(in the rows, 128 means zero)
One turn moves every row onto another: examples first, then more rows asked:
j511: [132 143 115 122 156 115 154 143 149  93 151 115 155  83 122 143 105 111
 121  75 158 130 139 138 125 161 138 118 131 163 148 127 104 141]
j71: [118 143 170 108 102 151 150  88  92 158 107 132 109  98 145 129 113 125
 155  98 136 132 142 125 139 148 128 171 126 130  93 133 132 123]
j627: [124 146 170 127 111 129 168 110 106 116 114 134 146 112 148 150 119 121
 164  97 136 143 141 140 137 154 159 160 124 158 117  94 135 181]
j594: [140 140 126  99 143 125 174 102 118 145 108 112 127 101 116  75 132 105
 116 105 155 121 153 150 115 122 102 146 151 147 131 156 130 148]
j993: [144 159 164 133 155 122 184 116 134 105 134 106 157  76 125 102 125 129
 130  90 165 144 153 101 122 147 128 141 130 141 142 150 101 146]
j757: [124 135 146 125 146 107 152 139 149  91 130 118 162  63 136 131 115 130
 118 102 171 141 149 127 101 154 147 151 139 139 156 148  81 137]
j913: [106 101 111 119  96 138 169 105 138 150 149 106 130 117 149 128 144 169
 114 111 143 119 141 112 134 110 117 138 152 170 120 104 114 146]
j706: [135 119 105 103 127 122 156 124 129 101  79 122 120  84 138 131 136 118
 108  87 150 117 129 159  92 109 108 156 132 148 126 159 135 128]
j160: [116 116 148 119 123 133 140 140 127 140 110 153 135 132 140 177 103  99
 119 133 141 122 162 153 124 113 127 198 122 164 121 130 116 104]
j975: [108 162 157 112 110 121 157 132 113 133 149 153 130 142 189 135 112 132
 140 113 144 142 126 137 139 162 146 180 117 119 109 124 125 140]
j693: [123 126 160 125 128 128 138 114 105 154 144 142 123 148 157 120 108 124
 127 109 137 149 165 139 165 161 148 155 117 122 108 126 110 159]
j726: [114 118 137 118 128 129 141 144 126 151 123 154 136 135 133 178 105  89
 124 130 136 115 167 162 120 119 130 184 124 162 115 133 121 107]
j886: [138 167 125  97 127 122 181 115 119 115 103 118 132 103 146  95 134 122
 118  99 157 120 119 143 102 113  91 164 146 154 134 150 144 138]
j231: [113 115 161 150 137 140 155 147 142 143 140 126 130 119 133 191 106 109
 135 107 121 125 170 150 112 127 164 186 137 141 132 116 114 115]
j189: [123 100 114 137 142 124 163 105 156 114 158 112 104 123 152 117 116 117
  97  83 154 123 140 146 132 139 125 173 115 117 159 142 111  99]
j207: [128 121 112  90 134 142 174 103 145 146  91 121 122  77 120 121 127  99
 120  92 173 106 143 169 103 131 126 154 139 161 139 147 122 133]
j257: [130 163 134 136 159 103 198 134 126  95 158 109 165  87 131 109 131 114
 129  86 153 135 128 129 119 142 131 126 139 140 132 136 124 148]
j434: [ 89  88 113 114 126 113 178 127 138 143 124 112 139 105 124 136 166 149
 132 102 138 134 169  96 132 119 143 125 150 155 118 132 130 153]
j230: [108 121 113 108  98 137 156 108 161 147 140 119 157 119 153 132 132 145
 123 111 155 146 162  69 138 132 138 141 119 173 136 125 113 139]
j295: [143 151 134 149 133 128 186  96 142 138 159 102 134 139 171 106 131 124
 106  82 151 131 141 143 107 128 128 159 120 133 164 145 136 148]
j833: [ 86 129 121  94 110 130 193 130 153 134 121 119 140  99 145 150 160 157
 148  98 154 127 140  80 121 129 137 149 141 166 128 126 137 132]
j130: [132 129 128 143 124 124 160 105 154 144 165 115 119 120 169 141 127 134
 109  78 163 104 146 155  93 147 124 159 109 129 161 162 112 111]
j614: [139 143 126 130 141 125 179 107 155 126 156 106 117 131 154  81 127 109
 116  88 141 139 153 119 117 136 129 174 118 104 148 159 129 121]
j19: [ 86 112  90 112 101 101 166 131 151 137 161 124 166 118 161 125 147 132
 122 126 142 143 150  98 120 123 151 139 133 146 120 130 123 140]
j267: [ 97 117 104  94  91 127 168 128 153 149 154 116 120 103 147 115 147 158
 139 120 139 114 149  93 114 125 119 153 148 138 102 132 112 116]
j136: [100 127 145 125 111 121 163 102  73 144 126 132 123 109 155 132 123 115
 140 104 123 132 120 164 136 131 137 157 143 123  87 119 149 138]
j417: [118 135 160 113 116 110 156 131 113 111 118 140 132 100 132 123 125 104
 177 109 121 146 163 126 129 162 164 165 126 116  93 125 126 158]
j840: [127 123 159 141 130 149 148 149 118 133 127 137 148  87 127 187  99 116
 124 121 137 120 154 148 118 116 136 165 131 158  90 120  93 111]
j822: [118 124 148 130 134 148 158 154 125 130 133 139 144  85 122 180  96 103
 130 122 136 120 146 149 126 120 141 170 135 153  86 113  96 100]
j255: [117 120 155 143 136 143 150 154 145 126 136 128 123 122 136 193 103 109
 137 100 115 128 163 137 116 127 156 190 129 140 127 117 120 104]

j160 moves to j255
j230 moves to j833
j257 moves to j594
Now these:
j417 moves to j136
j207 moves to j130

